In the data rows, 128 means zero.
Some points, one per row:
[141 100 113 111 109 121 155 141 135 125 147 134 150 135 126 116 109 123
 130 101 126 117 139 138 148]
[146  42  97  69  91  87 244 202 127 143 114 149 164 122 120 188  49 117
 191  82 150  80 152 176 162]
[125  77 116 104 115 103 197 174 124 141 122 121 146 122 119 162 102 120
 170 110 132 100 133 150 153]
[191 186 110 112 103 134  54  87 152 101 127 205 185 135 155  97 148 140
  78 113 146 171 116  90 124]
[164  20  99  64  84  89 255 200 134 132 100 163 167 119 113 205  34 138
 213  80 143  72 173 185 176]
[126  57 110  81 109  93 218 181 124 152 105 147 137 119 111 187  77 119
 171 105 135  94 151 175 154]
[ 63 108 136 167 167 132 172 163 104 162 147  62  91 105 119 140 137 120
 150 139  96  91 142 124 124]
[186  59 106  61  75 113 178 153 156  98 104 205 176 143 123 148  75 120
 149  84 153 135 123 181 160]
[104 133 134 153 152 133 145 130 125 136 144  89 109 112 122 137 130 128
 133 140 107 116 147 117 133]
[135 178 144 147 135 143  52  78 128 112 127 132 124 137 141 100 169 145
 102 151 134 160 103 107 108]
[112 168 134 160 152 135  95 112 116 134 131  99 120 112 120 124 164 130
 125 141 123 133 129  92 125]
[ 80 224 158 196 176 163  13  72 117 134 154  75  71 120 131  81 216 118
  74 174  95 158  96  77  84]
[ 86 138 139 174 165 144 142 141 107 150 116  92  95 126 125 120 134 142
 133 134 118 103 144 111 106]
[110 172 141 156 148 142  72  98 128 123 142 106 114 132 130 104 179 131
 105 152 112 149 105  95 120]
[151 104 116 101 100 121 152 148 133 123 116 156 155 136 129 135 102 141
 142 110 148 122 132 147 143]
[ 35 198 165 211 204 154  69  91  93 165 163   9  28 113 122 106 187 122
  97 191  82 123 125  90  74]
[113  56 123 114 133 116 221 191 108 148 104 113 122 121 119 172  80 142
 184 104 132  71 152 169 149]
[155 113 119  94 103 121 132 131 131 123 124 155 134 123 133 135 109 129
 115 118 136 127 124 153 139]
[119 100 120 132 131 135 148 139 122 129 116 120 125 137 118 124 110 144
 132 115 133 107 131 140 140]
[150 171 134 135 124 145  63  89 138 108 119 159 123 142 139 101 136 149
  82 134 133 166 110 111 104]
[ 82 128 133 148 159 128 133 149 100 142 117 100  87 114 120 139 126 124
 140 120 119  94 123 128 118]
[128  99 120 121 120 127 146 141 123 145 125 129 140 135 137 129 121 135
 124 129 126 123 132 141 136]
[160 151 119 113 101 128  80 105 140 114 147 158 156 136 141  95 145 129
  95 125 144 159 114 104 124]
[121  61 116 104 116 106 214 177 129 149 126 129 147 115 116 170  85 118
 159 107 122 100 150 152 156]
[200 118 113  83  72 129 105 106 163  94 116 205 173 158 143 106  97 143
 108 102 170 160 126 147 131]
[177 105 121  75  93 115 117 117 142 100 118 186 162 133 133 135  99 129
 127 115 149 144 122 148 147]
[120 183 138 160 146 142  69  91 132 124 136 119 102 132 134 105 158 127
  93 146 119 157 122 102  97]
[132 175 135 161 142 148  70  93 133 106 118 140 123 142 131 101 151 129
 103 143 123 154 111  97 109]
[171 128 119 102 109 130 112 114 134 109 120 167 159 131 131 129 127 145
 124 114 138 140 122 138 149]
[139 138 133 117 117 131 113 113 136 121 115 149 136 134 135 127 129 140
 121 135 131 135 124 138 120]
[ 74 183 151 195 180 163  68 105 106 136 145  66  70 127 134  87 179 134
  92 159 109 132 116  96  87]
[ 67 154 144 177 171 140 118 136  99 159 163  48  75 109 123 110 167 127
 117 143 101 107 129 106 112]
[120 101 122 122 126 111 164 144 133 150 134 114 142 125 117 139 120 125
 141 122 132 114 138 132 153]
[129 115 117 114 120 124 123 141 129 142 121 146 134 141 122 116 123 124
 117 114 142 135 118 132 124]
[ 87 139 127 145 158 134 142 152 103 163 135  93  82  89 108 142 130 131
 111 128  94 103 144 128 122]
[151 113 128 113 118 115 141 127 126 115 113 139 141 134 123 145 111 144
 148 124 140 120 126 143 148]
[108 129 134 134 139 128 131 139 111 137 107 128 110 126 120 139 125 120
 140 121 129 124 127 128 111]
[160 128 113 114 107 137 128 128 139 119 132 164 158 129 139 117 123 134
 113 109 142 139 136 131 141]
[192 116 104  72  77 121 115 122 134 118 122 196 173 133 142 136  99 140
 114 105 156 159 127 151 133]
[ 64 134 156 170 175 137 125 131 105 149 126  66  78 114 109 124 152 120
 137 156 110 114 126 115 121]
[160  61 115  75  95 102 194 163 138 118 105 168 179 134 123 170  84 122
 182 106 153 117 135 164 168]
[182  59 102  51  83  90 210 182 138 115  98 191 180 114 121 180  61 134
 177  83 161 103 145 170 179]
[126 127 135 123 129 124 124 118 131 136 129 124 118 124 132 139 135 130
 126 141 124 133 131 145 125]
[ 93 115 131 138 144 121 166 150 118 153 137  92 112 109 117 144 129 112
 140 134 107 111 140 130 130]
[168 160 125 100 101 123  72  92 147 105 132 173 166 140 142 109 140 125
 105 127 144 166 109 116 121]
[110 104 123 134 133 125 165 155 118 145 121 114 115 120 119 152 112 126
 145 125 121 109 138 143 125]
[117 176 140 161 144 144  71 102 132 124 158 101 113 123 138  90 171 124
  91 143 115 151 115 101 116]
[136  62 105 100 108 106 209 175 125 142 108 149 155 122 120 165  76 125
 162 100 137 100 154 146 146]
[ 76 182 154 191 177 160  81 107 103 140 153  65  79 109 120  98 185 121
 104 163  97 139 116  85 102]
[ 69 144 141 178 175 143 141 142 108 146 135  64  80 118 115 129 151 127
 142 134 103  93 135 114 117]
[159 115 122 117 113 129 130 131 138 108 108 161 156 147 133 123 109 127
 131 112 152 138 124 139 131]
[118  82 120 110 119 116 197 166 113 136 120 131 121 111 125 172  91 129
 167 112 116  89 145 154 141]
[172 127 122 103 103 127 105 105 152 105 127 172 166 155 140 104 128 138
 116 121 147 160 115 127 137]
[173 128 104  84  90 123 110 125 144 124 127 191 159 131 149 128 113 139
  96 107 143 152 125 129 124]
[152 153 123 123 110 144  65  92 150 121 157 147 139 145 154  81 152 132
  68 137 133 172 109 122 119]
[129 208 151 153 143 146  10  59 135 103 140 122  99 144 148  80 182 128
  74 163 141 176  86 107  80]
[133 161 138 144 137 143  81 101 137 113 117 146 133 137 129 113 157 128
 112 134 127 146 106 110 114]
[167 214 141 127 119 144   5  54 145  92 157 152 122 137 158  81 175 130
  65 153 134 185 101  99  90]
[137 176 149 154 139 143  61  83 134  99 131 130 134 152 136  95 165 135
 106 145 131 156 108  93 118]
[154 171 130 133 117 149  46  85 140 112 136 155 128 141 144  89 156 128
  68 138 129 169 108 121 111]
[161  61 121  76  84  94 190 164 147 119 108 193 177 131 125 158  82 104
 164 104 152 124 131 161 160]
[218  98 106  69  67 123 139 117 169  83 120 226 205 147 147 122  81 141
 121  95 161 160 141 144 152]
[ 90 125 138 153 161 127 143 138 109 133 119  86  84 121 119 142 127 118
 151 137 118  94 127 137 112]
[ 54 142 144 191 188 143 157 147 103 160 126  52  72 117 105 138 144 128
 150 146  96  87 149 117 110]
[ 53 185 155 210 197 168  73 116  98 150 136  56  60 115 116  94 192 133
 100 163  98 129 115  80  90]
[201 138 118  82  81 128  84  99 151  97 122 199 185 141 146 109 125 138
 106 114 153 172 113 131 142]
[ 95  47 127 115 130 103 241 193 112 158 112 110 128 126 109 191  82 114
 203 120 121  73 147 169 146]
[193 116 114  77  82 122 124 112 158 101 119 203 176 139 145 128 100 131
 119 116 147 155 128 137 139]
[109  98 122 125 129 119 148 141 130 147 102 130 121 137 116 135 118 124
 130 131 130 126 130 148 131]
[106 107 128 130 140 122 167 157 111 147 120 104 126 111 118 157 120 135
 162 122 124  92 138 133 148]
[ 99 118 135 133 144 127 144 135 114 145 134  86  99 118 120 134 135 137
 139 139 113 104 123 142 144]
[156 109 119  92  97 119 137 130 141 121 147 156 156 127 143 127 110 113
 121 110 139 140 131 143 141]
[124  98 119 122 126 117 191 166 132 133 114 139 127 123 120 159  90 142
 163 110 123  87 149 152 146]
[209  75 100  57  57 103 165 134 154 101 116 210 229 155 140 139  76 143
 150  88 177 146 143 150 176]
[128 165 135 148 144 135  86  97 142 107 129 139 122 137 123 101 155 114
 100 141 123 155 115 103 119]
[114 103 133 141 134 123 174 145 129 136 129 119 132 125 122 143 120 110
 145 133 116 119 150 126 139]
[204  35  85  36  58 100 232 185 150 125 108 210 210 124 131 172  46 137
 166  68 165 111 162 181 184]
[159 128 121 107 107 125 113 111 144 114 122 151 147 137 135 123 123 141
 124 114 151 134 124 138 135]
[ 67 193 159 200 185 163  51  72 125 143 151  63  44 131 123  81 183 122
  69 177  95 151 117  99  73]
[110  84 133 122 132 126 165 157 113 149 118 105 118 131 118 140 103 143
 147 124 136 108 134 160 134]
[106  89 121 113 135 112 186 174  99 135 130  96 117 104 120 170  98 128
 173 108 121  84 144 146 154]
[ 77 131 131 155 149 131 140 147 107 159 126  90 113 120 117 133 136 115
 142 140 117 121 131 112 111]
[136 154 137 143 134 140  78  90 159 111 136 151 120 134 129  80 150 116
  82 142 128 163 114 109 119]
[ 87 191 145 189 171 147  75  96 115 136 132  90  89 124 125 108 174 127
 105 162  98 143 127  74  92]
[104 127 128 137 137 130 131 150  99 151 135  96 110 123 131 133 130 127
 135 125 130 112 125 130 110]
[183 157 123 108 102 144  73  94 158  93 140 178 153 136 148  88 128 126
  75 118 140 174 122 118 123]
[166 110 117  95 102 116 160 140 138 106 113 164 160 125 126 154  95 134
 154 113 142 127 143 148 153]
[212 151 110  76  69 133  58  79 155  88 136 201 169 153 156  95 111 152
  77 111 169 180 117 145 126]
[198 115 118  67  73 111 113 113 154  99 134 198 181 131 147 127 107 128
 110 117 147 157 120 145 144]
[ 89 208 158 176 164 163  18  76 127 126 152  99  64 126 133  70 201 112
  53 166  98 177  97  95  81]
[120 134 136 138 144 129 125 120 131 124 115 125 121 132 124 147 131 129
 142 144 124 132 130 127 125]
[105 120 129 130 140 124 137 138 115 141 120 123 106 122 115 141 121 120
 131 124 118 116 127 134 124]
[ 83  57 122 138 145 122 252 212  96 168 107  94 118 116 113 184  87 138
 200 100 117  59 154 157 147]
[206 180 129 110  90 145  32  55 169  69 137 206 173 156 160  75 140 133
  67 133 149 204 110 113 119]
[162 156 139 121 112 133  88  94 150 102 141 143 145 136 129 112 141 131
 116 143 139 161 126 113 130]
[142 144 126 135 117 131  96  98 135 119 113 144 124 153 136 114 127 136
 113 131 134 139 122 124 102]
[120 152 134 154 138 143 101 114 141 119 141 124 111 136 132 103 137 123
  97 141 121 139 120 112 114]
[113 111 129 139 132 125 164 138 128 132 110 120 125 133 110 148 119 131
 163 123 128 104 139 130 137]
[187  76 109  81  77 112 173 147 148  97 105 191 171 155 132 142  60 134
 154  92 165 129 144 158 143]
[242  85  96  45  46 114 145 126 178  79 117 241 230 154 152 122  69 142
 122  77 179 162 139 151 163]
[164 193 133 143 119 155  27  64 143 104 123 177 137 157 150  77 159 152
  61 136 145 181  99  98  94]
[121 119 133 131 134 121 139 133 124 120 121 129 131 126 126 143 125 114
 146 132 121 126 122 118 126]
[180  85 115  78  94 104 168 142 147  92  84 207 163 149 127 163  72 135
 162  98 157 118 127 162 151]
[120 112 113 130 125 126 161 147 125 145 109 123 124 129 120 136 104 145
 145 108 135  96 138 139 138]
[169 144 123  85  94 123  55  93 146 112 148 164 143 153 153  97 142 118
  88 134 149 171  84 149 110]
[210  66  93  51  62 103 191 163 153 105 125 210 214 135 144 152  65 128
 152  80 165 135 148 165 169]
[139 130 139 122 123 125 114 104 131 114 134 124 124 139 131 120 131 121
 127 141 131 142 121 127 131]
[116 136 130 154 147 140 139 143 108 128 123 109 107 122 124 131 119 154
 148 118 133 109 141 125 122]
[132 104 129 112 120 113 148 139 127 133 121 135 135 130 124 144 120 131
 143 131 121 117 128 147 141]
[ 29  95 145 188 184 130 210 171 106 182 132  41  70 105 101 155 133 110
 163 139  86  78 160 119 121]
[ 61 105 134 175 172 129 215 179  93 167 129  45  80 101 105 179 117 122
 189 131  93  60 166 133 133]
16 more points follow, each with its number after it:
[142 105 125 115 120 128 157 131 137 128 130 128 133 120 116 139 116 127
 138 128 124 133 143 133 146] 0
[109 173 144 152 151 137  68  94 127 125 149  96 114 130 126  99 179 120
 106 157 115 150  94 101 124] 1
[144 117 113 113 115 127 149 150 122 127 122 143 151 124 136 144 123 141
 145 111 133 114 132 134 148] 2
[121  92 117 113 120 117 170 163 120 146 119 135 136 121 120 149 108 117
 147 113 120 110 134 137 137] 3
[123 121 123 135 129 127 159 147 122 136 128 118 129 126 129 136 108 132
 147 123 141 116 155 127 124] 4
[ 88 158 140 165 158 135 102 122 110 141 147  73  91 118 129 120 158 121
 123 149 115 116 123 110 104] 5
[148  97 109 103 108 117 154 160 127 134 120 158 155 126 133 147 100 134
 135 103 132 121 134 141 143] 6
[159  98 113  90  99 118 143 136 134 119 129 155 158 145 132 124 111 121
 139 112 154 130 120 153 142] 7
[108  98 132 126 131 116 158 154 116 141 117 105 109 123 116 142 108 124
 143 131 125 105 124 151 131] 8
[114 150 122 139 132 135 100 121 121 147 134 124 115 123 132 121 149 128
 100 134 116 138 121 106 115] 9
[154 144 128 123 116 139 105 110 137 111 126 157 137 141 139 107 126 142
 113 119 138 144 127 128 126] 10
[163 126 118 102 106 118 126 115 154 119 134 160 157 121 133 129 126 110
 105 124 129 149 139 132 139] 11
[168 122 120 100  96 119 109 122 136  96 123 170 168 130 133 131 114 126
 131 112 155 149 121 131 142] 12
[134 168 129 142 131 146  82 113 119 120 150 116 107 123 139 102 133 142
 105 125 134 134 124 113 106] 13
[ 30 121 139 183 188 141 182 179  88 188 141  18  66 100 103 142 147 125
 151 132  94  74 153 114 121] 14
[141 106 115 106 109 116 161 154 123 132 144 122 140 119 129 138 105 129
 138 109 135 115 144 145 147] 15
Which of these numbered points is nearest to each point below, ignoring the 2 directions in which the first points spread most? Its number follows each.
[168 110 119  90  91 109 119 115 152 104 128 164 172 134 131 126 123 121
 130 127 146 142 105 142 158] > 1
[ 73 139 142 172 171 133 157 148  98 154 132  66  92 115 121 140 129 128
 158 138 113  94 153 109 111] > 4
[188 146 115  88  91 123  74 103 148  97 138 193 174 139 148 105 128 111
  89 107 140 176 112 119 127] > 3
[116  63 126  97 121 105 216 172 120 137 109 123 115 124 109 180  77 126
 185 119 131  86 146 175 147] > 8
[ 79 120 133 156 158 123 169 149 117 167 136  76  97  96 112 153 137 105
 142 143  96 102 151 126 125] > 11
[103 185 143 165 158 147  59 100 110 132 141  93  97 121 131 103 183 139
  99 156 112 141 110 106 109] > 2
[115 145 133 136 132 129 126 132 121 139 160  96 112 111 134 116 136 129
 117 128 123 124 138 124 129] > 15
[116 157 130 159 143 141 116 129 129 124 133 114 130 127 127 115 152 131
 125 134 117 127 132 102 127] > 2
[182 148 120  98  93 122  71  89 144 104 129 175 162 149 150 107 130 134
  96 128 156 162 115 127 125] > 5
[130  86 120 109 115 101 180 145 143 141 117 127 163 138 116 136 111 130
 160 120 139 103 134 146 164] > 1
[130 156 119 127 127 132 104 112 125 142 140 129 125 107 136 125 141 129
  99 128 119 138 135 120 111] > 9
[209  92 104  55  63 113 125 122 159  92 121 217 191 158 144 119  95 130
 123  96 176 156 115 159 153] > 7
[234  88  97  37  44 100 134 122 164  80 124 230 225 161 152 135  75 137
 137  88 185 158 124 156 161] > 5
[105  99 114 134 128 126 185 170 116 157 134 106 131 110 113 146 112 133
 150 104 124  96 148 131 142] > 14
[105 118 132 145 138 124 161 151 116 141 123 110 119 128 128 145 117 116
 143 133 120 114 141 126 111] > 4
[137 169 126 145 130 146  94 108 126 121 135 132 131 122 140 108 152 151
 106 129 123 138 132 105 120] > 2
[157  98 118 104 105 124 157 139 135 118 116 157 145 137 129 143  95 142
 143 109 145 126 140 149 144] > 10
[144 151 125 137 127 138 112 116 132 114 133 140 149 132 133 117 140 142
 122 127 133 139 130 107 134] > 2
[239 122 104  52  48 121  87  96 175  78 133 239 219 153 153  97 107 144
  95  92 180 183 115 129 155] > 14
[111 133 136 143 143 127 146 123 128 136 134  96 112 121 115 136 139 125
 145 139 116 116 140 111 137] > 0
[148  93 108 106 107 112 176 158 128 127 123 154 157 125 136 162  90 132
 151 109 133 116 148 145 147] > 6
[ 64  92 132 150 158 128 193 197  91 170 119  87  97 100 108 150 117 125
 165 113 115  79 144 132 132] > 6
[170 182 126 123 111 143  61  87 144  98 143 164 139 148 149  95 149 134
  94 130 144 167 114 104 105] > 4
[119 123 126 126 133 126 141 144 115 137 127 119 126 116 126 140 132 141
 137 127 118 112 133 133 140] > 2
[113 121 123 129 135 129 150 152 117 145 132 113 114 117 129 133 114 132
 127 126 123 112 138 129 120] > 6
[164 162 118 112 112 138  71 102 137 106 138 172 153 124 144 105 143 133
  98 124 137 166 113 121 115] > 6
[148 136 124 121 117 128 104 115 141 117 119 161 144 136 138 114 136 124
 116 128 134 147 113 128 121] > 3
[209  12  68  28  58  89 255 210 144 131 102 213 211  96 127 203  20 147
 187  49 155  83 188 196 202] > 6
[188 140 118  87  93 123 109 112 146  93 130 187 167 127 145 135 127 138
 120 119 137 149 124 134 153] > 2
[ 79 106 137 157 166 130 195 176 101 162 116  83 111  97 111 166 131 130
 169 139 100  93 154 113 140] > 2
[ 42 152 142 187 186 145 114 137  89 186 135  42  49 104 119 135 170 127
 114 152  85  99 126 107  88] > 9
[155 174 135 124 123 134  50  84 133  88 134 158 140 135 137 103 145 115
 100 142 142 173 106  99 115] > 12
[196 124 102  87  86 129 130 123 145 100 120 200 181 134 147 124 105 158
 122  94 158 141 134 132 149] > 2
[131 215 145 150 142 144   7  57 141 110 165 117  96 129 144  81 183 118
  60 169 118 186 101  86  83] > 5
[ 42 176 157 202 197 146 104 128  93 166 136  32  63 112 112 119 181 133
 132 167  96 104 130  91 103] > 2
[107 201 144 182 166 153  71  90 116 125 126 115 110 126 131 102 164 144
 104 146 121 142 130  79  97] > 4
[ 50 107 150 177 180 142 164 161  96 162 125  53  57 111 102 144 138 112
 148 140  86  93 122 144 117] > 8
[179 152 134  92  98 124  69  78 153  92 132 172 140 151 143 105 129 125
 100 137 148 173 100 138 116] > 8
[ 59 107 147 160 172 122 170 160  94 166 141  33  80 100 104 156 141 117
 170 158  95  90 137 126 134] > 1
[ 96 155 139 157 142 144  82 117 130 131 155  97  94 131 128  81 163 119
  99 136 122 130  96 106 112] > 7
[ 98 158 141 167 157 144  86 107 119 131 132 107 101 129 129 104 154 118
  97 150 112 141 121 100  98] > 3
[ 80 107 134 147 159 121 173 156 107 159 117  85 104 105 112 165 127 115
 155 138 102 105 141 126 125] > 3
[ 84 157 145 170 162 130 126 129 111 147 142  66  86 115 116 139 149 123
 143 148 107 103 133 107 113] > 5
[174 183 124 105 107 136  43  81 161  88 135 191 149 136 138  90 142 120
  73 126 140 181 106 113 114] > 3
[ 87 199 142 190 162 160  25  59 130 125 154  88  90 157 137  60 202 103
  64 165 114 173  84  83  81] > 7
[166 129 113 110 100 123 137 128 145 114 129 172 173 130 133 133 116 130
 130 113 136 135 135 107 138] > 2
[106 160 145 149 145 134  94 113 116 134 137  97 109 122 132 118 156 125
 114 139 119 132 122 108 112] > 5
[ 84 121 139 154 160 127 141 134 117 144 113  88  83 122 114 140 137 142
 141 141 112  92 113 144 124] > 8
[127 146 130 134 129 132 114 126 127 129 156 107 125 117 129 118 142 125
 119 132 124 133 130 110 126] > 15
[226  84 101  42  52  95 133 114 171  86 114 237 210 152 146 142  94 112
 132 105 159 161 113 168 167] > 1
[ 83 152 140 168 160 145  95 123 114 131 133 101  98 130 126 106 153 113
 110 139 119 133 117  97 109] > 3
[158 120 106  95 106 121 138 131 138 130 122 161 151 113 128 140 111 132
 120 111 128 129 140 134 136] > 9
[131 171 133 157 149 138 104 108 126 118 118 139 126 125 134 125 141 145
 128 132 127 134 141  98 114] > 4
[ 65  81 135 158 161 120 215 174  98 171 124  59  85  92  94 172 107 117
 167 142  96  77 157 143 148] > 0
[174  75 102  78  87 103 181 156 143 123 116 164 188 136 129 146  89 136
 153 103 153 128 136 151 177] > 1
[154 162 126 114 118 128  79  99 142 116 126 160 130 134 127 101 137 125
  90 127 136 164 119 120 124] > 3
[130 102 116 109 118 102 177 152 121 142 112 126 133 117 121 167  96 121
 172 112 146 100 142 151 133] > 5
[255 103  90  21  32 105 128 114 182  69 116 255 238 154 157 133  75 144
 124  83 183 167 126 165 165] > 5
[246 117  93  45  51  99 120 101 178  79 118 233 240 146 145 139 103 129
 124  95 158 164 122 136 179] > 1
[ 85 104 135 147 151 121 164 154 115 154 130  90 108 114 111 145 124 112
 129 139 102 110 137 120 127] > 3
[197 151 116  82  80 121  60  84 163  87 139 197 184 149 150  97 142 127
  92 121 156 185  92 127 130] > 1
[132 137 123 115 118 122 125 131 130 143 145 119 135 116 134 126 130 132
 119 128 129 127 136 124 131] > 15
[119 134 133 124 132 129 110 111 129 129 144 103 109 129 124 112 147 122
 120 142 128 137 111 130 124] > 7
[ 21 145 153 208 201 144 133 147  84 181 142  30  58  97 111 121 171 110
 117 161  79 104 137  86  97] > 3
[ 92 148 130 151 157 130 122 133 106 149 133  81 100 108 127 135 143 135
 134 137 121 109 133 120 116] > 5
[124 106 118 114 120 118 156 148 122 147 131 127 140 116 125 138 117 113
 135 123 124 132 134 134 135] > 3
[ 43 137 150 181 184 124 139 137 111 170 143  37  87 126 113 116 167 117
 139 155 103  89 123 111 128] > 1
[109 181 150 157 153 141  40  88 113 116 133 108 109 130 129 101 178 125
  99 160 119 159  99  92 105] > 12
[179 129 124  98  93 119 117 109 148 104 134 160 163 128 128 121 121 125
 124 123 144 151 130 124 145] > 0
[117 134 136 132 135 124 125 123 122 122 135  99 113 126 125 129 129 133
 143 135 135 117 127 126 129] > 5
[103 188 145 171 167 154  65  90 115 128 133  97  91 116 125 106 181 138
  93 150 100 143 115 100 114] > 2
[131 142 120 120 119 127  93 126 124 144 128 138 124 130 136 124 144 130
 106 130 130 138 111 130 110] > 9
[142 165 132 127 124 127  74  91 155 116 140 157 144 138 125  95 157  99
  83 143 122 174 118 106 115] > 11
[115 186 131 155 151 154  75 106 115 127 160  97  93 120 137 101 151 142
 101 136 125 131 128 101  95] > 13
[113 154 140 146 146 135  93 117 124 128 141 114 116 114 125 105 156 118
  96 140 117 144 119 105 123] > 3
[159 120 119 113 110 128 117 116 142 112 116 172 150 137 139 122 114 130
 112 130 135 152 122 126 123] > 3
[169  84 101  68  80 105 168 163 133 132 114 185 170 126 137 159  82 137
 134  91 148 124 139 153 144] > 9
[186 150 122  97  95 132  68  82 163  87 134 185 164 159 148  90 140 126
  93 128 151 178 100 134 128] > 7
[113 151 132 141 147 126  97 114 118 135 117 133 115 136 122 126 141 123
 109 140 122 139 118 114 107] > 3
[179 104 105  76  80 114 146 131 157 110 137 176 175 133 137 133  99 113
 122 112 143 155 130 146 143] > 11
[ 21 169 170 216 209 147  94 108  89 161 135  23  35 124 107 120 186 123
 123 187  80 110 112  97  91] > 8
[163 124 123 105 108 133 134 122 138 106 112 167 131 132 131 133 104 148
 129 112 139 130 135 145 131] > 10
[199  76 108  64  72 105 169 140 158 101 111 202 183 140 134 150  77 125
 143 104 151 144 134 165 162] > 0
[ 80  65 123 127 144 106 217 191  95 175 107  81  93 117 113 175  82 137
 184 119 121  66 149 160 132] > 8
[161 149 127 120 121 133 106 110 144 101 122 166 138 137 139 126 124 145
 115 119 133 133 131 135 123] > 10
[175  88 108  85  88 111 153 128 153 111 122 187 184 157 137 121  99 123
 134  98 153 144 122 151 149] > 7
[159 146 125 105 104 137  78  99 144 114 144 157 131 143 147 100 133 134
  82 138 139 159 111 136 117] > 8
[183 147 119 107  98 134  92 101 162 100 137 181 161 150 150  95 123 142
  96 107 144 157 123 133 131] > 10
[104 244 156 200 170 177   0  54 116 109 148  95  89 140 142  56 213 126
  63 164 123 175  94  60  69] > 4
[123  77 119 123 123 119 184 168 112 134 121 124 133 131 123 149  92 141
 168 101 135  94 146 142 149] > 10
[147 119 118 114 114 125 117 131 142 122 128 154 142 133 136 114 128 127
 113 121 132 138 111 134 136] > 3
[ 77 150 131 156 169 127 133 144  93 167 140  60  75  94 116 148 135 143
 141 143 104  91 145 115 117] > 13
[173 187 138 121 106 136  20  53 165  83 146 172 154 149 146  74 167 108
  67 159 139 207  89  93 106] > 1
[210  96 104  51  58 107 144 124 163 103 126 217 205 136 147 140  92 128
 124 110 147 153 129 157 160] > 11
[ 72  92 144 154 163 124 178 157  99 156 105  72  89 123 107 165 120 126
 169 145 104  83 133 135 135] > 8
[119 149 135 138 137 143 117 119 127 131 149 100  94 137 134 113 130 141
 112 131 124 113 128 126 117] > 13
[149 103 119  95 107 105 152 146 132 129 114 153 151 121 128 158 103 123
 144 122 130 127 126 145 145] > 3
[156 141 124 112 111 126  96 110 137 110 131 158 157 138 137 123 144 108
 119 128 133 154 105 124 131] > 1
[107  65 121 106 121 104 207 184 119 155 108 126 131 111 111 159  89 125
 163 114 133  97 144 152 152] > 3
[151 187 143 142 123 142  38  66 140 114 147 143 133 149 145  79 163 132
  69 158 143 181 112  99 101] > 4
[115  79 114 107 123 103 196 182 113 141 112 137 129 119 120 163  84 130
 168  96 134  77 141 147 148] > 6
[ 99  54 126 120 125 106 211 168 104 157 109 109 108 135 118 168  77 130
 181 120 133  83 149 165 129] > 8
[129 210 151 156 139 151  15  53 145 104 154 130 115 145 136  69 201 110
  67 161 114 182  91  80  97] > 1
[120 105 120 119 134 120 148 160 103 140 109 131 124 120 125 149 106 129
 153 114 138 110 131 134 131] > 6
[180 173 129 119  99 129  35  64 155  99 146 171 177 154 150  77 162 128
  78 144 150 190 104  96 122] > 1
[167  88 112  79  92 111 157 146 128 136 121 159 164 124 124 151 102 141
 148 104 142 130 135 153 159] > 9
[109 159 150 153 144 141  99 108 130 131 160  99 105 118 133 110 161 117
  96 159 102 145 129 112 112] > 11
[144 133 124 108 121 120 117 126 121 112 121 149 148 118 129 136 119 121
 130 117 142 140 126 116 130] > 12
[ 87 137 142 167 160 144 130 129 111 152 123  87  82 127 113 128 145 135
 131 145  99 112 134 115 114] > 10
[203 135 123  80  84 119  80 100 150  89 121 198 182 140 145 112 120 130
 111 114 167 173 114 127 140] > 12
[ 43  40 126 149 170 108 255 231  78 192 103  41  78  94  90 208  78 125
 218 116  92  31 177 164 145] > 6
[ 46  94 137 169 175 132 203 182  87 182 130  40  88 105 104 155 120 123
 177 122 108  66 158 122 132] > 14
[117 139 135 134 132 127 113 119 132 131 149 114 120 120 132 120 141 106
 108 139 116 145 121 123 119] > 11
[125 162 132 139 134 139  75 109 122 137 134 123 125 135 144 108 162 139
 102 137 127 143 107 113 107] > 6
[ 54  94 129 159 168 129 196 192  79 185 126  50  86  96 109 165 127 143
 173 125  99  53 144 140 139] > 2
[170 194 138 133 118 147  17  47 170  90 146 173 141 157 145  72 181 109
  51 151 128 204  93 105  99] > 11
[110 121 132 136 147 135 159 154 112 132 109 116 109 115 120 149 114 135
 157 119 122 101 144 133 127] > 10
[126 136 124 134 123 132 115 128 130 134 140 121 140 131 136 112 147 133
 116 130 131 133 128 124 132] > 14
[163  84 113  89 101 113 158 139 144 118 108 164 157 128 127 149  99 136
 147 106 147 121 127 167 145] > 8
[119 194 137 153 149 154  45  87 112 135 144 109  90 126 142  96 170 136
  77 147 117 151 113 107  88] > 6
